In the data rows, the value 50 means zero.
Here are some numbered points:
[53  0 21 47 75 28  0 44 27 60 82 35 35 99 99 40 50 28 52 60 58 81 17 51
 84  0 39 43  0 82  0 64 46 29 70 31 49 46 88 77  4 63 24 60 74  4 43 55] 0
[56 65 93 73  9 26 78 55 74 77  9 66 52  3 56 54 46 45 57 60 27 79 76 34
 63 70 42 51 56 22 82 37 28 54 19 52 41 40 17 47 99 49 65 91 74 90 58 37] 1
[50 64 10 43 55 70 51 51 21 66 97 10 46 59 73 37 71 59 61 44 61 34 33 58
 55 32 23 62 50 62 31 63 58 68 70 37 66 55 65 41 23 56 43 27 42 45 38 57] 2
[41 14  0 19 99 65 11 31  5 36 92 47 65 99 77 52 57 57 57 27 75 33 14 53
 20  0 32 46 30 92  0 57 57 26 94 16 78 67 99 60  0 31 29  3 29  0 29 35] 3
[51 91 99 81 11 36 71 47 65 58 12 71 45  0 37 52 30 21 55 71 21 63 57 41
 83 83 51 65 76  8 82 56 41 75  0 68 24 45 24 41 97 64 62 70 71 99 81 29] 4
[54 61 76 73 44 68 64 63 83 36 62 66 44 38  4 85 47 39 21 29 58 70 57 20
 21 93 76 62 69 16 60 36 67 54 66 57 33 47 53 52 89 69 37 62 61 81 58 82] 5
[49 87 74 58 19 47 91 61 83 48 53 50 61  0 13 47 71 52 27 55 35 63 62 25
 33 99 74 57 81 24 69 52 52 62 36 70 35 48 36 28 90 48 57 62 66 81 68 59] 6
[81 99 99 97  0 61 99 75 99 41  8 81 63  0  0 97 57 42 22 50 30 62 99 12
 44 99 90 75 99  0 99 41 74 88  0 97 22 29  0 35 99 71 78 80 83 99 88 73] 7
[50 51 64 57 33 19 30 49 52 74 51 50 19 56 85 33 54 40 41 46 45 54 26 69
 99 36 50 44 17 58  4 49 21 69 37 49 42 51 64 45 73 47 23 51 75 43 38 49] 8
[38 23 26 40 83 39  0 39 38 43 53 36 55 99 85 38 41 45 53 54 39 65 42 80
 74 22 44 46 10 87 36 63 59 37 56 40 60 52 76 60  7 43 52 39 53 29 42 29] 9
[52 71 56 78 31 64 67 49 69 59 39 53 43 17 49 52 73 53 45 64 51 36 81 54
 48 73 53 32 59 51 57 61 36 67 27 50 54 33 65 55 63 65 42 69 60 61 55 58] 10
[45 32 32 42 72 49 34 30 31 56 76 54 47 83 72 54 47 51 53 52 53 35 26 57
 51 20 47 53 43 60 32 54 43 36 69 41 57 62 69 59  9 36 54 34 46  9 39 44] 11
[38 17 24 31 74 37 20 46 20 64 72 52 66 99 80 34 51 47 63 40 60 54 29 78
 43 22 53 63 17 77 18 34 44 43 77 37 69 43 81 63  0 42 42 39 62 11 46 45] 12
[54 19 33 20 81 22 25 47 34 69 37 60 51 88 80 38 42 65 82 58 62 53 46 56
 56  1 38 48 37 55 51 50 27 16 74 45 63 68 35 49  2 42 65 33 39 21 32 10] 13
[49 40 30 50 62 66 35 48 53 39 44 64 37 55 37 66 45 43 63 51 45 44 48 55
 40 60 23 34 48 34 56 37 36 38 58 51 41 65 56 53 75 60 30 53 54 46 38 59] 14
Which three points above are nearest to each new point, looking only along the 3 directions in which the numbered points spread most? Their numbers follow each, nearest first.
[57 25  3 22 89 53 20 58 43 58 43 23 57 96 70 55 50 60 66 73 61 62 19 61
 25 15 48 61 17 71 20 57 47 19 62 47 70 51 50 47  1 34 46 28 37 31 37 25] 11 12 9
[49 69 48 43 39 60 67 58 45 38 45 22 64 24 41 29 26 55 59 38 46 32 50 52
 34 43 64 79 75 46 66 53 61 63 62 57 43 55 38 33 46 48 68 54 36 66 53 61] 14 10 5
[62 66 39 38 64 89 71 44 37 37 81 16 71 41 32 56 59 54 31 57 56 27 44 43
 18 54 75 51 78 51 49 68 69 71 58 45 69 65 71 54 28 54 48 33  6 24 37 52] 14 2 11
[51 42 53 35 57 53 55 50 31 32 38 40 51 42 42 51 40 62 63 51 50 37 46 55
 39 31 58 69 70 45 47 60 67 39 63 48 63 70 48 31 19 37 57 49 36 29 57 43] 14 11 2
[34 36 76 41 31 20 64 68 54 46  0 57 42 59 63 39 37 61 63 74 26 77 49 72
 90 22 51 37 36 40 57 31 38 32 55 58 35 48 24 32 34 38 45 65 71 75 79 25] 14 10 1
[44  0  0 11 99 36  0 46 45 29 56 37 61 99 74 59 25 70 47 49 43 54 22 79
 72  0 55 17  0 76 10 43 39 16 83 43 71 52 73 74  0 37 33 15 28  0 42 34] 12 9 11
[62 58 62 55 28 66 57 45 81 38 54 52 65  3 20 52 71 53 30 36 56 46 50 44
 33 81 62 64 72 21 71 49 50 80 58 65 51 39 34 42 51 63 58 59 56 68 64 56] 5 10 6
[44 60 64 29 51 69 56 55 45 45 50 47 77 50 52 28 44 53 65 73 54 48 57 46
 54 43 63 69 54 54 47 64 52 41 49 45 59 64 57 64 29 41 72 56 41 49 52 38] 14 2 11
[43 36 23 33 63 54 41 22 25 46 81 53 56 86 54 55 59 50 48 23 65 16 35 68
 38 35 52 41 44 62 28 57 70 49 60 30 51 52 72 53 22 52 50 31 54 28 44 58] 2 11 12
[32 57 68 39 47 30 58 45 52 58 28 73 41 34 59 43 39 43 49 63 23 63 62 46
 80 39 58 40 48 38 57 34 45 48 27 47 47 39 27 43 82 52 61 55 54 75 58 26] 10 1 14
[65 78 77 76 49 71 67 62 76 54 49 81 59  5 25 59 70 37 25 32 60 44 73 18
 31 97 63 43 59 52 56 66 91 77 15 56 44 36 37 70 99 61 45 70 36 66 42 84] 5 6 10
[43 21 11 54 70 56 10 36  6 54 68 26 36 74 90 33 51 55 68 43 56 30 33 61
 73 16  9 37 33 75 26 52 32 60 63 34 79 57 69 59 10 47 43 32 39 15 29 52] 12 9 11
[54 53 34 53 27 36 43 74 71 86 45 37 55 51 77 37 66 32 53 68 44 64 64 48
 63 54 29 51 41 39 45 52 46 52 52 63 67 32 26 46 47 55 54 76 57 47 38 31] 14 10 8
[34 30 53 51 77 54 55 62 52 33 66 54 47 88 51 34 51 50 45 27 98 43 42 40
 22 21 55 59 36 82 38 49 62 29 77 33 50 38 63 58 34 53 47 47 45 24 35 66] 2 11 14
[80 89 46 33 26 99 83 57 69 31 72 29 74  0  0 76 55 67 45 47 41 22 67 40
 19 99 81 70 95 30 81 51 70 68 45 74 54 57 48 28 70 84 54 35 30 66 44 80] 5 6 10
[35 59 55 68 41 38 46 30 38 86 68 49 44 40 81 38 61 40 77 41 50 44 47 53
 82 35 25 47 45 50 44 54 32 65 42 43 62 51 48 44 36 51 62 54 52 62 39 53] 14 8 10
[64 53 54 59 49 66  9 34 43 71 99 54 41 68 62 33 75 31 42 28 79 45 20 67
 32 40 47 51 55 70 13 69 69 56 61 53 59 54 61 70 17 44 39 40 47 28 51 65] 2 11 14
[56 50 39 52 75 60 31 42 46 71 97 52 36 65 74 28 70 35 23 40 66 61 15 43
 59 60 36 46 40 69  8 78 59 61 54 48 72 51 54 86 45 51 49 40 44 25 38 61] 2 11 14
[60 50 36 45 58 69 40 29 28 38 71 47 48 58 63 38 51 51 48 36 65 48 28 46
 46 29 46 74 42 71 27 65 55 64 48 48 64 60 63 61 19 40 43 29 12 30 41 51] 2 11 14
[67 47 15 35 55 53 56 63 64 48 50 15 56 27 45 38 54 52 36 72 42 56 40 47
 42 49 47 57 58 35 84 59 51 65 55 64 70 45 62 48 48 38 44 54 33 45 40 52] 14 10 2
[69 56 43 62 58 71 30 32 68 53 97 77 63 66 38 79 70 28 28 51 87 41 26 41
 20 92 67 55 54 63 30 61 76 60 66 30 46 49 94 86 53 51 37 56 64 23 27 75] 2 14 10
[57 92 79 86  0 63 69 45 78 66 53 67 52  0 40 67 68 20 14 41 44 36 53 46
 57 99 47 71 87 23 48 65 68 87 12 55 42 32 63 67 99 73 41 85 73 79 56 72] 6 5 10
[58 99 99 97  0 43 99 62 89 88 14 68 53  0 35 53 57 17 23 55 22 81 83 23
 73 99 64 58 75  0 91 59 39 87  0 62 17 17 10 49 99 84 70 99 69 99 78 62] 4 1 7
[37 48 71 44 53 51 82 33 78 50 52 69 82 59 40 59 55 66 40 47 55 44 68 22
 13 59 74 60 70 64 48 48 52 18 52 61 47 59 44 40 25 46 56 51 32 54 50 35] 14 10 2
[66 55 71 61 28 40 69 67 67 59 38 65 39 38 61 52 55 45 49 49 56 60 66 30
 68 57 37 43 52 38 72 63 50 55 38 50 46 29 31 51 78 61 68 62 41 79 46 43] 10 14 1
[52 49 10 25 78 76 34 34 30 37 70 15 54 67 36 48 43 68 81 52 51 19 45 61
 41 32 38 64 69 65 35 60 56 54 74 50 64 76 64 36  0 46 51 28 29 31 33 40] 11 2 12
[34 29  9 35 61 25 11 44 30 64 66 41 43 95 86 17 61 54 74 57 72 60 31 79
 49  2 49 48 13 78 24 67 41 39 59 58 67 35 51 56  2 33 56 26 61 16 34 23] 9 12 11
[55 99 88 92  4 53 89 60 84 51  8 58 34  0 18 69 36 55 58 68 20 41 69 45
 75 92 39 40 80 12 99 25 45 66 35 59  5 44 14 29 99 63 51 56 68 99 92 49] 4 1 6
[38 55 72 82 31 20 26 61 58 72 24 44 31 62 73 24 31 39 75 83 29 60 55 72
 93 39 34 36 41 33 44 57 43 53 29 63 46 27 44 56 51 54 52 62 78 61 72 29] 8 10 14
[32 39 56 64 25 15 39 73 53 81 29 52 21 34 69 62 30 37 53 65 45 69 62 66
 99 48 29 14 32 50 49 59 24 44 23 56 40 30 37 56 75 50 53 58 82 71 74 41] 8 10 1
